128 stands for zero in the data rows.
Here are some numbered points:
89 139 133 158 152 152 112 148 169 148 145 145 142 143 114 134 142 200 124 111 109 115 128 157 157 153 81 147 122 111 143 167 169 160 109 58 130 107 82 89 149 161 93 111 69 183 143 122 131 149 161 127 132 94 99 135 145 75 111 153 114 120 165 193 0
121 153 147 73 106 140 117 102 164 98 134 92 147 126 130 173 113 140 146 144 112 151 107 100 124 75 115 96 103 130 115 113 115 109 129 155 133 115 131 126 132 121 121 149 149 57 116 99 144 127 91 129 99 148 148 128 106 126 124 135 99 137 118 124 1
133 130 85 124 110 138 146 97 117 159 159 161 143 143 175 92 154 103 136 154 153 152 130 118 117 209 142 113 142 93 151 149 151 92 121 110 113 97 133 154 68 97 148 79 104 115 134 118 137 119 150 163 182 84 128 179 109 99 118 127 107 163 98 83 2
115 128 113 151 148 83 115 185 148 184 95 161 108 127 115 119 180 111 145 128 128 144 160 124 87 182 96 143 125 162 143 106 115 161 111 145 159 142 144 100 156 123 140 118 147 159 140 116 139 119 128 94 185 117 146 116 140 136 146 110 119 129 84 147 3
160 106 106 118 129 130 158 130 102 142 122 164 83 134 151 86 145 125 119 118 127 132 118 102 82 113 167 108 137 159 153 124 123 168 91 164 119 147 137 92 131 150 106 124 116 121 146 131 144 94 121 134 175 77 77 106 132 141 157 99 121 150 86 104 4
111 135 117 208 170 102 108 122 152 117 79 137 116 107 152 70 110 118 124 85 114 135 135 133 135 157 129 98 161 135 117 145 166 202 131 131 117 142 122 126 128 160 135 125 120 85 136 139 169 149 133 136 128 180 123 164 150 124 184 60 136 165 150 108 5
140 154 134 97 100 139 88 77 157 100 138 110 152 118 108 158 110 123 149 147 133 126 115 154 167 106 118 123 89 131 117 129 121 107 140 131 137 113 137 145 120 118 103 153 161 98 108 116 140 126 113 134 101 163 148 130 112 146 122 143 127 81 136 135 6
127 116 120 170 153 96 143 154 112 174 98 101 96 121 126 114 78 103 120 125 128 139 102 125 100 81 112 148 114 154 137 108 108 160 104 116 159 128 118 108 164 103 150 119 119 154 125 130 122 129 141 90 172 133 131 113 140 119 137 166 121 109 175 151 7
117 100 142 102 101 155 98 89 88 95 130 179 148 120 112 163 153 129 121 143 134 129 104 134 156 103 119 171 104 122 115 128 113 106 140 99 117 116 137 148 144 117 124 146 88 80 116 164 133 122 167 134 98 158 146 120 97 155 116 135 129 108 131 130 8
148 112 95 172 124 140 158 189 129 133 117 90 104 159 135 144 83 97 142 128 106 129 181 121 133 130 134 113 186 115 151 159 131 160 142 195 136 150 178 123 134 146 165 155 119 173 138 115 107 149 110 136 182 120 127 63 97 132 111 184 143 175 108 138 9
127 146 150 97 95 148 93 96 160 102 134 108 143 117 125 179 118 135 145 152 119 117 110 119 152 87 113 106 94 132 118 135 117 99 139 145 127 116 125 142 136 104 116 153 139 79 115 115 137 120 107 124 99 159 147 132 109 136 110 132 125 109 134 119 10
131 155 142 90 110 139 162 104 108 107 127 162 161 112 124 165 142 134 125 95 106 144 154 109 127 168 117 100 99 136 115 116 108 114 141 149 124 112 139 145 128 124 117 150 159 77 138 112 118 115 89 125 98 151 139 124 115 145 125 136 119 133 128 120 11
145 122 151 152 172 111 127 114 128 118 149 84 110 150 156 112 154 96 108 96 127 143 149 135 97 127 174 122 158 113 97 117 94 154 176 145 157 184 163 144 116 163 173 94 82 153 142 157 115 138 90 132 108 125 133 128 174 135 133 165 125 156 116 137 12
125 100 149 87 103 147 113 201 161 102 138 104 140 110 132 158 146 132 131 153 110 154 85 108 94 81 133 161 172 136 119 128 101 172 132 150 136 111 131 141 120 113 108 68 92 70 110 122 136 121 92 119 87 81 142 145 111 150 121 133 116 117 132 139 13
143 106 85 124 117 128 153 114 143 156 95 110 150 129 172 89 152 102 127 84 112 91 136 130 118 43 142 116 141 91 138 150 140 89 128 119 111 104 124 152 58 111 119 56 115 156 136 127 151 99 121 144 167 67 138 183 110 107 128 131 156 155 90 89 14
124 158 163 74 95 133 148 90 99 101 136 160 134 120 106 167 142 139 131 104 119 132 156 124 146 179 115 95 110 118 128 127 129 90 132 140 139 102 127 140 137 114 135 158 162 84 154 112 133 126 105 131 101 163 128 128 108 122 114 133 112 112 142 131 15
126 105 144 99 108 140 100 73 86 107 137 157 139 120 103 163 129 133 132 158 134 128 115 127 169 102 130 173 97 129 114 116 126 104 129 94 134 113 140 141 140 120 116 163 84 78 111 140 125 117 160 138 104 169 146 140 99 147 118 136 130 105 152 129 16
132 100 135 97 91 145 99 193 148 96 145 112 142 122 131 154 139 120 126 151 130 135 106 118 115 86 144 170 172 131 111 125 124 178 145 139 127 108 142 145 129 114 138 79 88 77 114 120 133 128 115 124 95 91 139 114 112 140 108 140 119 105 142 131 17
New points follow, each followed by the number of its nearest point above, looking only along the 5 directions in which the numbered points spread most.
118 94 129 103 93 133 138 74 162 114 129 103 147 115 108 159 133 116 120 154 168 103 111 137 105 96 120 104 96 124 120 123 123 111 127 148 131 127 126 148 135 125 108 168 156 203 117 117 126 123 173 125 101 165 134 134 103 141 115 132 182 98 162 126 6
134 117 75 132 113 115 88 107 106 158 103 168 134 124 159 82 90 93 146 147 132 83 127 140 148 224 127 132 128 75 154 150 144 101 130 98 114 111 141 158 63 113 114 67 120 158 141 126 114 111 123 155 170 72 134 178 122 171 120 147 169 130 183 85 2
134 99 100 162 102 147 96 183 125 119 152 162 108 160 138 155 80 91 141 129 185 137 173 128 115 135 131 151 175 112 161 153 112 153 140 62 119 149 80 125 138 130 163 121 139 98 134 143 132 150 112 125 182 113 134 72 93 150 116 93 127 175 160 149 7
108 128 133 148 164 129 131 141 87 157 146 119 129 143 117 123 139 201 127 151 110 113 159 170 128 140 88 137 147 126 155 170 169 122 99 61 132 93 74 85 134 146 92 143 179 186 111 97 125 162 174 132 129 174 96 144 148 76 107 99 105 108 109 80 0
124 135 120 144 140 109 91 149 126 125 111 170 139 118 89 111 115 118 106 126 174 101 116 152 129 140 142 161 84 90 168 110 150 130 110 155 145 124 110 142 88 89 139 126 91 162 102 156 134 102 143 142 117 137 100 91 167 161 125 109 154 76 162 114 7
126 133 125 177 161 141 117 131 77 139 153 128 129 139 116 118 111 199 146 133 146 112 158 171 167 138 96 153 121 98 142 171 176 162 109 52 125 107 183 105 136 147 69 115 69 202 110 131 146 165 173 106 125 81 99 135 143 205 120 115 131 68 135 199 0
162 106 108 132 122 125 149 120 105 145 135 155 84 133 137 71 135 117 125 124 130 121 125 109 106 116 169 116 132 171 166 129 130 168 101 167 134 148 147 95 125 160 101 137 120 128 145 137 146 97 131 134 177 85 72 106 138 147 154 100 123 133 110 103 4
137 157 138 134 161 84 165 146 113 156 172 92 110 107 102 110 163 157 161 137 145 94 102 93 154 133 123 124 140 109 146 158 176 176 157 99 158 155 119 143 94 101 135 71 166 84 150 151 135 204 99 167 123 95 132 117 150 145 124 132 134 126 153 86 4
124 130 114 166 159 87 125 137 148 178 109 184 101 120 123 103 80 131 113 125 145 149 156 118 140 173 101 119 169 156 139 107 100 135 114 143 90 144 124 106 156 123 113 121 129 163 145 130 121 107 125 89 164 129 138 114 148 100 147 88 117 113 87 108 3
118 141 100 185 142 88 92 117 123 169 91 199 92 122 111 111 87 108 119 128 151 118 167 150 180 199 106 136 142 138 147 124 94 116 89 107 88 141 127 127 154 120 125 132 107 173 134 143 128 129 152 86 186 140 139 109 145 148 133 99 152 80 112 115 3
103 131 127 154 167 147 137 135 169 156 147 146 136 141 137 127 147 216 128 137 88 125 137 147 127 120 88 124 130 125 136 157 163 153 120 188 128 114 78 80 135 142 79 107 178 183 114 127 126 155 90 143 116 80 98 146 147 80 125 90 97 124 94 192 7
123 118 86 111 122 120 149 111 133 154 104 102 142 141 178 98 160 115 118 96 108 101 133 120 126 60 145 112 140 103 153 134 142 96 127 117 121 92 114 142 63 112 143 65 123 131 131 111 143 103 101 148 173 70 129 177 120 89 124 131 157 171 84 78 14
120 116 125 121 155 117 125 159 112 143 145 109 144 133 113 118 112 100 112 129 134 127 155 130 132 129 145 144 93 116 174 107 154 136 119 161 145 133 147 126 88 83 165 131 93 119 140 134 118 109 140 138 126 136 87 97 175 148 130 97 128 115 143 105 4
99 120 128 170 156 144 129 144 79 138 149 143 129 128 135 127 145 206 138 126 126 116 137 166 121 133 87 137 128 113 141 169 146 129 111 47 118 117 85 98 138 138 82 127 160 190 103 137 133 167 169 117 128 164 98 135 144 97 117 95 129 105 110 68 0
126 148 112 161 157 75 113 131 139 181 107 162 94 128 121 118 77 104 100 138 135 147 161 129 150 182 104 110 187 154 156 109 122 133 110 142 97 130 116 104 165 120 162 136 119 155 140 121 119 119 132 88 190 124 134 103 143 103 137 104 104 138 92 127 3
86 100 121 175 135 152 164 157 56 127 132 118 180 177 137 97 87 158 101 104 110 150 75 112 136 145 168 90 140 130 139 134 132 108 114 94 80 137 115 139 166 129 133 124 107 102 123 134 63 149 119 121 131 133 127 120 165 121 134 134 124 137 105 90 4
108 131 135 152 167 155 146 156 156 139 146 136 125 139 135 135 155 205 133 131 89 138 137 157 138 118 83 130 129 122 141 153 161 159 121 192 132 107 87 83 143 149 96 105 177 175 107 135 118 158 94 150 127 89 95 131 141 69 110 105 98 124 94 193 7
